The same turns and mirrors carry the whole set onto itself and the rows of a family onto each other. Which other rows belong to the same family as each row named below? List them in the order they appear above.
These 40 rows form 5 families of 8 rows each.
mapiv: [ 10.1 -21.4  16.8  -5.4  -6.6  -9.7  10.4   8.8   6.6 -41.2]
rofal: [  9.4   5.3  22.3 -29.7  -7.6  17.7  22.0 -14.8  -9.3   9.2]
fonop: [ -6.4  16.2  27.2 -25.1  -8.2  12.6  13.0 -13.6  -8.1  12.3]
balot: [ -6.9  15.6  24.8 -34.0  -4.7   6.3  11.4  -8.4 -15.4   8.7]
Meti: [ -2.4  15.5  18.6 -36.9  -2.5  11.2  24.8 -11.3 -17.8  -5.0]
razi: [  0.9  11.2  23.9 -29.1   2.6  12.5  14.7  -8.8  -3.2  16.8]
bori: [ -3.7  17.1  13.9 -38.5   4.5   4.8  25.2  -2.5  -6.0   4.6]
paz: [-18.8  18.0  18.8 -18.9  -8.4   5.2  20.6  -5.9 -16.4   5.6]
fis: [-11.3  14.0   8.4 -25.2 -11.6   1.1  33.1  -0.5 -10.8   4.1]
tuli: [ -3.9 -10.6  28.6  -3.4   1.3 -19.2  -4.2   3.0  10.7 -37.5]
sazoz: [ -4.3 -14.2  27.0  -5.7   7.1  -9.0  -0.4   2.7  11.6 -43.0]
pemin: [  3.0 -18.3  19.3  -9.7   3.9 -11.7   9.3   6.4  17.0 -42.0]
sofe: [  3.6 -17.7  10.7   3.8  -6.4  -5.8  14.8  -3.8  25.2 -31.8]
fol: [-12.3  22.4  19.1 -32.8  -5.5   5.7  20.3  -8.7 -12.4   0.3]
gika: [ -7.7 -14.1  16.3  -2.9   4.0 -13.9   7.2   5.7   8.9 -43.3]
Pudu: [ 13.6 -25.5  24.4   1.5  -8.3  -4.2   2.6   4.3   9.2 -31.9]
vanad: [  5.1 -23.3  12.6  -2.4  -1.6 -12.6  13.1   6.6  18.2 -34.3]
lirin: [ 10.1 -20.7  22.7  -4.0  -5.0 -18.9   4.6   5.0  20.7 -29.0]
Kirak: [ -8.2  18.5  22.8 -32.5   6.5   9.3  14.6  -7.3  -9.3   7.5]
nav: [  2.3 -20.0  31.2  -0.2   4.2  -4.5  -3.7  -0.3  16.5 -33.1]
Mup: [  9.4 -24.6  23.2  -4.2   1.0  -6.9   5.8   3.5  21.8 -32.6]
vev: [ -1.7   5.6  12.0 -19.4 -15.6   6.3  30.7  -3.2  -4.0  16.3]
nafim: [  5.2   9.4  14.8 -35.0   0.9   8.3  25.2  -4.0   0.2  14.1]
Kasu: [  5.0   7.9  15.2 -38.0 -10.0   3.6  23.6  -3.8  -7.0  12.2]
Lar: [-12.2  -7.0  20.2   6.8   0.4  -4.5   1.6  -7.9  13.5 -39.1]
buve: [  0.6 -14.7  22.8  -3.8  -2.6  -8.9   2.8   6.4  -0.5 -46.1]
zal: [ -4.2  15.2  15.8 -40.4  -6.0   1.3  21.5  -3.3 -13.5   3.8]
topar: [  4.2 -17.7  31.5   1.1  -2.2 -14.9  -5.9   0.5  16.3 -27.5]
posaf: [ -7.3 -16.2  27.0   5.7   4.2  -7.2  -4.8  -0.5   8.7 -34.4]
tipum: [  1.8 -13.5  20.2  -8.5  -1.5 -22.6   6.0   7.2  14.8 -38.7]
vubu: [ -1.1  15.2  11.3 -36.5 -10.6   4.1  31.1  -4.7  -4.3   4.6]
Pugif: [  3.7 -18.8  30.2   3.3  -3.8  -3.4  -5.1   1.8   1.6 -36.9]
gusun: [  4.8   9.0  18.9 -28.3 -12.8  10.5  23.3  -9.8  -0.2  16.5]
vabo: [  2.5   8.4  24.0 -31.9  -9.0   8.4  13.7  -8.8  -8.5  17.1]
pafaf: [ -1.1  12.6  26.7 -29.7  -3.1  17.4  15.8 -16.5 -16.8   2.9]
tiz: [  5.2 -25.6  23.7   6.4  -1.6  -6.0   1.1   0.4  18.0 -25.7]
gefar: [ -7.2  -8.3   9.5  -0.3  -1.5  -9.4  14.1  -2.1  17.1 -43.4]
tirez: [ -1.2 -15.7  21.6  11.1  -4.0  -0.3   2.3  -9.9  21.7 -27.9]
Kif: [  7.8   8.0  14.4 -37.0  -7.0  11.9  31.1  -9.8 -10.3   0.9]
saku: [ -9.1   9.7  22.2 -13.1 -12.3  10.4  18.2  -8.7  -9.8  17.7]

The rest of the family of Kasu: balot, sazoz, pemin, nav, Mup, zal, vabo
The rest of the family of tuli: razi, bori, lirin, Kirak, nafim, topar, tipum
The rest of the family of gika: fonop, fol, vanad, posaf, vubu, gusun, tiz

The same turns and mirrors carry the whole set onto itself and the rows of a family onto each other. Which other rows belong to the same family as each row named below? List them in the order they appear above.
These 32 rows form 4 families of 8 rows each.
kig: [ 10.5 -12.4  -0.2  -6.2 -20.7  15.9  -8.3 -17.8 -36.8   1.0]
Fegot: [-22.7  -6.7  -2.1  -9.5 -14.6 -34.5  12.5  -6.9   7.2  -8.4]
melep: [  9.3 -22.7   4.6 -15.6 -18.3  13.2  -6.5 -10.8 -35.6   8.5]
Duraz: [ 14.2 -25.3   1.2 -20.7 -23.2   9.6  -9.2 -13.0 -34.3   3.2]
gok: [ 19.4 -23.2  -0.3 -13.6 -29.9   9.0  -4.0 -10.8 -34.1   1.5]
geve: [-15.1  -5.8 -11.5 -10.1 -17.3 -28.4  10.8  -4.4  14.7 -14.2]
Gakis: [ 13.4 -20.6  -5.2 -12.3 -19.3  17.8   0.1 -11.3 -31.4  10.0]
guz: [ 12.4 -14.5  -4.6 -10.3 -19.0  13.6  -8.7 -17.7 -36.1   8.2]
Domu: [-21.8  -7.7   3.3  -7.6 -18.5 -32.4  16.7  -8.4   5.5 -14.0]
Las: [ 17.8 -21.6  -7.3 -12.1 -24.8  15.2   0.8 -11.5 -31.1   6.2]
Fikig: [ 14.0 -15.2  -3.5 -12.4 -24.1  12.9 -12.1 -20.2 -35.5  -3.1]
fefe: [ 14.4 -20.4   3.8  -7.8 -24.7  12.4  -0.5  -9.2 -35.9   7.3]
kozap: [-22.9 -11.2   2.1 -15.9 -17.2 -33.8  11.3 -10.8   5.8 -16.4]
rodo: [-18.7  -2.8  -8.7  -6.0 -14.4 -26.4  12.8  -2.9  13.8 -10.6]
marit: [-22.6  -5.1  -8.1 -10.9  -9.9 -25.3   9.9  -4.2  13.5  -8.9]
kav: [-19.1  -7.2  -3.6  -8.3 -19.0 -35.5  14.6  -6.6   8.0 -10.6]
kitek: [  9.8 -14.6  -1.0 -11.9 -19.1  14.7 -12.6 -19.6 -36.0  -0.7]
manu: [ 14.3 -13.0  -2.9  -6.2 -25.6  14.6  -7.7 -18.5 -35.5  -2.2]
sasul: [-15.0  -2.4  -4.4 -14.2 -18.0 -30.9   3.5 -12.5  13.9 -16.9]
nukud: [-19.8   3.0   0.4  -3.4 -13.0 -26.9  10.3  -9.6  12.2  -9.4]
goge: [-18.9  -7.2 -10.2 -14.9 -13.1 -28.5   7.2  -5.9  14.4 -12.6]
Sefe: [-25.1  -9.4   4.6 -11.6 -14.6 -31.5  13.4  -9.8   4.9 -13.0]
timur: [ 15.6 -14.1  -6.2  -7.1 -23.4  12.5  -6.6 -16.9 -35.8   5.6]
donu: [ 14.0 -17.1  -6.3 -14.0 -20.6  11.8 -11.7 -19.0 -35.3   5.0]
foseb: [-13.6   1.0  -3.4  -5.5 -20.7 -30.0  10.5  -9.7  13.4 -15.2]
vek: [-19.3 -10.2   0.9 -11.5 -21.6 -34.9  14.7 -10.2   6.9 -17.8]
Sofen: [ 16.8 -24.3  -8.6 -18.5 -22.7  14.4  -4.1 -12.9 -30.3   4.0]
mog: [-22.1  -8.5  -3.6 -13.9 -14.2 -35.5   9.9  -8.0   7.5  -9.7]
feval: [ 12.8 -23.1  -6.0 -17.8 -17.1  16.9  -4.7 -12.8 -31.1   8.5]
muva: [-21.7  -1.3  -1.3 -12.8  -9.9 -28.1   3.3 -12.2  12.6 -11.3]
Tikiz: [ 17.2 -16.2  -7.7 -12.3 -25.1  11.2  -9.0 -19.0 -35.2   3.8]
Zulir: [-19.0  -9.4  -5.0 -12.6 -19.2 -36.6  11.4  -8.2   7.9 -12.5]

The rest of the family of foseb: melep, Duraz, gok, fefe, sasul, nukud, muva
The rest of the family of guz: Fegot, kav, timur, donu, mog, Tikiz, Zulir
The rest of the family of Domu: kig, Fikig, kozap, kitek, manu, Sefe, vek

